In the rows, zero is written as 128.
Each named move below is a turn or a mirror, shown by a few rows before and after it. Which moves, in which order, take the first row of each later pair to the second? The first pair is answered.
rofuz (before => after):
[127 162 119 116 118 135 125 121 146 140 141 136 142] => [129 158 122 112 119 130 121 117 144 144 138 137 142]
[111 142 139 128 129 126 154 111 129 128 110 131  91] => [110 142 138 130 128 128 156 114 128 126 112 130  91]
[106  85 156 189  95 138 107 141 116 129 141 140 107] => [107  80 160 184  97 134 102 136 115 134 138 143 106]
[119 157  91 121  95 158 129 159 172 127 159 118 148] => [135 131 131  86 108 113  81 106 164 175 129 135 143]
rofo (before => after):
[157 166 137  59 138 125  80  77 149 163 113 145 170] => [159 108 149  98 125 112  37  80 124 163 132 154 156]
[133 126 138 116 129 117 107 108 142 154 133 140 126] => [130 117 132 135 119 124  98 119 138 147 148 141 124]
[152 144 127 101 132 120  94  86 132 139 142 136 169] => [152 125 127 118 125 120  79  91 124 136 152 139 163]
tebe (before => after):
[143 156 135 112 124 130 145 136  96 128 110  94 140] => [148 155 126 125 110 140 124 140  95 122 132  99 151]
[145 109 144 134 119 163  98 101 158 119 153 149 142] => [136 112 163 105 147 142 143  88 160 133 107 139 118]
[130 127 110 134 141 129 134 158 103 129 174 111 110] => [124 130 119 120 154 119 154 153 106 135 152 106  98]
Vuk (before => after):
[119 131 133 104 167 113 193 119 126 119  77 113  97] => [103 161 127 109 150 126 197 129 142 132  82 115  98]
[125 120 153 138 134 142 118 123 138 151  93 127 111] => [123 132 152 137 128 148 117 123 144 155  97 130 115]
[104 158 119 106 116 116 146 108 153 175  94 131 119] => [121 156 117  91 124 115 129  94 148 170  97 132 139]
[117 131 115  96 123 171 101 143 128 100 109 134 158] => [124 106 119  96 135 162 103 140 113  91 103 131 154]
Pairs:
(two moves a pair)
[158  63 142 151 137 116  79 131 107 118 145 131 126] => [139  62 135 173 132 127 114 158 109 105 145 121 107]	tebe rofo
[129 104 161 145 102 125 143 161 125 129 131 138  82] => [128 131 168 126  91 124 119 140 143 161 131 151  94]	Vuk rofuz
[128 111 129 131 157 112 143 119 125 123 116 132 120] => [108 144 122 138 137 126 150 132 145 139 121 134 118]	Vuk Vuk
[131 223  87  69 127 155 193 101 181 130  86 158 172] => [170 187  78  57 157 150 185  88 153  88  92 150 194]	Vuk rofuz
[150 155  73 169 114 168 101 136  99  93 152 133 173] => [174 106 105 142 141 127  65  91  77 113 124 141 166]	Vuk rofuz
[156 195 111  68 139 149 116  98 120 111 145 134 166] => [151 200 113  65 143 150 134 102 121 106 138 129 160]	tebe rofuz
[151 193  60 126 154 151 152 152 120  70 163 112 152] => [161  95 137  99 193  63 110  87  83 135  97 128  97]	rofuz Vuk
[114 112 160 113 117 135 120 114 172 172 107 159 143] => [110 131 122 139 110 172 157 155 174 121 134 143 152]	Vuk rofuz
[127 136 123 144  80 133  93 127 143 131 154 134 146] => [149  90 130 138 105 113  87 114 118 113 146 129 142]	Vuk Vuk
[137 123 125 174  99 124  97 140 136 117 166 133 140] => [118 138 142 143 136 107 184 142 145 123 105 113 101]	tebe rofuz
[116 130 125 120  99 127  77  99 142 175 115 157 120] => [135 155  84 125  99 163  92 124 144 122 147 143 158]	rofuz Vuk
[142 136 155  82 134 127  78  99 139 153 139 138 149] => [137 105 157 112 124 126  62 111 125 148 155 141 137]	tebe rofo
[145 170 116 136 153 143 199 131 164 107 142 110 142] => [172 135 113 155 129 142 105 113 147 108 188 131 175]	rofo tebe
[137 135 156 131 107  99 114 118 141 153 116 133 123] => [131 147 130 157  93 127 128 149 145 125 143 127 131]	tebe rofuz
[139 115 124 140 135 135 200 173 130  76 126  90  97] => [158 116 104 158 106 156 132 172 127  65 178 106 138]	rofo tebe
[157 120 138  72 172 123 138 106 123 123  94 118 136] => [165 129 107 105 135 158  90 124 125  99 155 127 172]	tebe rofo
[112 154 122 140 118 134 124 129 139 128 139 130 110] => [140 141 121 119 134 128 103 109 127 115 141 131 132]	Vuk Vuk
[ 97 119 119  99 143 128 166 130 110 144 111 130 121] => [ 95 132 119  96 137 130 159 125 118 156 112 135 125]	Vuk rofuz
[128  96 146 120 101 139 133 112 105  81 174  97 136] => [119 128 147  94 118 137 175 110 119  86 146  87 131]	rofo tebe
[108 172 130 112 128 119 149 130 136 151 117 137 117] => [103 161 117 138 123 130 163 155 130 129 133 132 109]	rofo rofuz
[129 167 119 102 126 134 145 130 172 145 138 133 177] => [140  90 150 119 132  95  92 107 139 163 134 147 153]	rofo rofo
[133  77 151 133 104 111  88 101 133 131 126 144 123] => [110 105 153 119 123 110 167 117 147 130  88 125  94]	rofo tebe
[124 149 139 104 117 124 120 120 131 151 139 140 134] => [125 155 138  99 123 126 136 122 132 147 133 136 133]	rofuz rofo
[138  80 144 107 143  67 128 103 109 143 100 125 104] => [110 152  88 145 106 134 180 171 138  98 146 110 125]	rofuz Vuk
[116 126  93 127 145 123 112 125 125 140 128 153 150] => [113 105  99 137 151 115 122 129 116 136 121 150 133]	Vuk Vuk
[165 110 157 120 163  98 161  99 133  94 125 130 127] => [151 106 138 177 118 124 131 131 134  84 175 138 132]	Vuk tebe
[126 145  92 104 144 134 173 136 131  93 125 112 130] => [139 133  84 114 137 141 146 137 123  81 147 115 146]	tebe Vuk
[154 101 138 141 160 118 123 105 107  95 139 137 150] => [125  98 148 157 157 112 163 124 112 107 119 130 112]	tebe Vuk
[151  65 134 158 125 118 102 145 106  84 155 114 100] => [146  64 155 129 149  95 131 127 107 101 114 109  80]	rofuz tebe
[ 95  98 154 148 122  99 149 150 120 161 108 119  61] => [ 87 121 135 157 115 122 174 172 129 141 122 111  69]	rofuz rofo
[162  99 126 161 150 115  84 133 112 100 143 126 153] => [156 117 111 168 148 132 114 152 118  80 149 116 154]	rofo Vuk
[135  87 110 200  84 126  53 147 119 113 204 148 150] => [103  42 166 177 140  65 145 139 106 144 106 127  58]	tebe rofo
[148 105 130 143 157 122 119 122 115  97 121 133 133] => [140 117 129 139 162 125 146 129 121  96 110 127 124]	rofo tebe
[126 134 133 147 103 123 131 154 108 129 127 114  94] => [125 145 139 136  98 118 116 141 117 151 122 122  99]	rofuz Vuk
[151 116 113 158 106 125  90 150 107 109 181 137 157] => [135 177 123  93 149 117 187 140 134 125 110 115 139]	rofo tebe
[149  86 134 133 136 107 109 113 107 121 127 124 123] => [128 115 110 160 117 136 144 152 121 102 146 113 119]	rofuz Vuk
[102 151 136 155  79 128 128 106 135 185 146 131 140] => [120 164 111 152  83 148 132 114 134 150 165 124 171]	Vuk rofuz
[149 135 125  92 151 124 141 109 127 126 116 122 140] => [141 118 107 134 135 142 147 142 118  96 145 115 133]	rofo rofuz
[113 137 160 168 117 132  73 123 120 116 192 138 175] => [119 117 159 172 128 129  80 127 107  98 193 132 172]	Vuk rofuz
[142 110 121 130 140  95 135 134 118 105  76 130 108] => [138 107 107 167 109 115 107 153 117  96 113 137 117]	tebe Vuk
[156 102 158 117 128 114  76 106 129 156  97 155 108] => [140 134 104 166 105 172 126 176 138  92 146 134 119]	tebe rofuz
[117 112  98 140  98 152  86 161 113 118 172 130 108] => [130 102 117 116 106 132  56 129 109 141 159 139 114]	Vuk rofuz
[114 134 152 128 155 102 155 109 155 199  51 136  78] => [155 107 107 182 104 145  33 119 135 152 160 158 151]	tebe Vuk
[102 136 140 113 118 134 118 103 143 122 133 121 138] => [ 99 139 137 113 120 137 131 110 145 117 130 117 134]	rofuz tebe
[133 109 101 187 112 160 130 176 122  81 169 126 125] => [148 169 130  74 170 126 180 115 147 122  83 118 134]	rofo rofo
[110  78 138 155 135 114 152 157 110 122 117 118  86] => [ 96 153 110 153 104 154 159 174 145 126 142 120 117]	rofo Vuk
[163 126 116 129 125 121  84 116 115 101 167 116 134] => [150 133 105 145 125 136 120 142 119  83 170 104 124]	Vuk rofo
[141  69 129 142 121 132 125 151  90 111 133 134 101] => [137  74 133 137 128 128 147 153  90 111 119 129  93]	tebe rofuz
[151 160 134  69 140 109 119  85 145 147  89 137 160] => [175  92 129 102 143 103  82  91 107 110 117 137 163]	tebe Vuk
[139 132 121 128 111 165 131 134 140 107 149 126 132] => [147 139 138  92 129 146 132 106 144 129 122 129 134]	rofo rofuz
[100 143 141 139 101 133 137 143 134 151 131 141 104] => [115 156 142 119 101 131 112 124 138 159 134 146 126]	rofuz Vuk
[168 166 128 104 136 113  90  65 143 182 125 139 129] => [152 197  79 150 113 167 135 130 151 124 170 121 141]	tebe rofuz
[161 120 148  91 143 120 148 115 109 144  98 131 107] => [170 118 119 131 107 153 100 134 106 119 159 140 139]	tebe rofuz
[115 151 129 106 166 118 135 118 139 117 113 155 148] => [106 110 146 131 162 101 127 122 124 124 109 156 120]	rofo Vuk
[158 117  90 144 116 154  94 121  94  91 157 136 171] => [136 136 109 106 160 133 194 124 104  99  85 112 126]	tebe rofuz
[146 151 129  97 139 102 122 102 128 155 119 123 114] => [138 132 136 109 142  96 135 111 121 153 112 117  92]	Vuk Vuk
[153 119 124 118 152 117 132 120 115 112 113 114 128] => [135 110 126 140 143 119 143 137 114 113 116 110 107]	Vuk rofo
[120 151 142 116 136 121 164 130 143 133  95 131 104] => [132 163 119 137 102 147 111 137 146 121 148 142 145]	Vuk tebe
[131 169 118 121  88 129 112 125 180 149 119 157 105] => [129 173 118 118  91 127 123 129 181 148 113 155 101]	rofuz tebe
[119 205 115 122  72 158  58 112 171 187 176 160 171] => [116 215 145  65 115 122 107  81 175 216 108 150 146]	rofo tebe
[129 132 118 158 141 121 167 138 119 153 103 138 102] => [130 149 123 140 138 117 152 122 129 173  98 145 112]	Vuk rofo
[118  94 140 156 129 133 192 137  95 107 134  73 106] => [115 109 179 115 121  99 138  83 112 186 108 100 106]	Vuk rofuz
[105 157 120 103  84 165 144 151 139 141 162 148 137] => [137 144 138  52 123 137 135 106 128 146 131 150 149]	rofo Vuk
[134 152 137  96 140 130 146 113 147 146 112 126 115] => [151 142 119 120 118 148  95 120 139 127 156 135 143]	Vuk tebe
[136 128 139 118 113 121 125 128 111 112  90 115 131] => [130 131 138 128 108 124 134 138 113 111  90 113 124]	Vuk rofuz
[109  94 130 146 133 129 162 162 137 108 121  93  97] => [113 136 113 132 129 150 170 166 152 101 129  92 121]	tebe rofo
[153 144 117 111 118 149  85 112 132 130 160 148 168] => [146  89 156 107 145 104 100  96 110 151 116 145 118]	tebe rofo
[190 126 102 103 170 136 125 113 116  54 130 120 163] => [194 120 114  89 177 123 118 100 114  69 116 123 158]	rofuz tebe
[135 134 112 146 152 141 171 164 111  60 138  80 138] => [128 166 105 141 137 154 169 166 127  72 147  85 151]	Vuk Vuk
[ 96 150 141 126 124 114 146 121 171 169 110 141  91] => [113 182 120 110 120 135 132 116 183 154 131 143 131]	rofuz Vuk
[115 127 149 120 102 133 119 149 151 103 165 114 135] => [111 143 158  94 118 123 144 138 159 117 138 109 126]	tebe Vuk
[149 148  93 138 128 145 182 174 151 104 142  89 123] => [172 144  87 137 114 150 120 156 147 105 174 104 159]	rofo tebe
[114 161 122 128  70 130  85 116 136 148 128 153 100] => [127 167 131  94  94 117  95  94 137 154 103 148 104]	tebe Vuk
[106 144 110 162 105 171 132 163 137 132 141  97 131] => [117 162 127 106 142 150 165 132 142 148  92  91 129]	Vuk tebe
[ 62 128 141 191  79 139 175 174 158 177 122 137  77] => [ 67 111 155 189  71 124 135 155 153 200 123 150  78]	rofuz rofo
[102 155 140 115 150 113 125 132  98 147  81 126  81] => [112 191 101 135 116 156  94 152 111 122 138 132 127]	tebe rofo
[137 130 131 125 115 114  87 128 145 160 121 163 103] => [128 175 109 116 122 139 140 149 162 137 117 147 112]	rofuz rofo
[128 162 120  97 128 129 110 102 136 135 130 134 157] => [144 140 112 100 143 128 117 105 119 106 133 126 162]	rofuz Vuk
[137 105 118 151 139 108 144 130 103  99 133 122 131] => [144 107 133 129 147  92 128 105 105 124 118 130 132]	rofo rofuz
[133 104 125 149 117 130  91 132 115 119 150 132 114] => [107 132 141 130 128 121 142 131 134 146 109 124  85]	tebe Vuk
[144 128 127  88 121 147 153 111 150 127 157 130 143] => [141 123 124 100 121 152 161 122 147 114 162 126 139]	rofo rofuz
[133  73 141 166 138 112 119 132 100 110 134 122 101] => [122 102 121 179 126 138 146 159 112  93 148 115 109]	tebe rofo
[127 118 143 131 147 129 123 123 142 133 114 124 125] => [123 121 136 145 132 138 110 130 144 129 131 126 131]	Vuk tebe
[ 95 147 134 157  72 144  39 119 147 154 172 154 152] => [ 91 209 116 127  81 164  90 128 172 144 159 141 168]	rofuz rofo
[158 103 123 110 180 123 170 123 104  84 108  99 131] => [159  72 132 131 171 115 143 123  91  86 120 105 125]	rofuz rofo
[119  87 133 160 122 152 141 147 127 119 147 102 113] => [112 150 127 125 122 164 166 139 157 137 134 102 128]	Vuk rofo
[156  74 147 127 129 138 100 110 120  95 114 123 142] => [147 116 119 128 125 169 143 137 136  70 123 109 151]	rofuz rofo
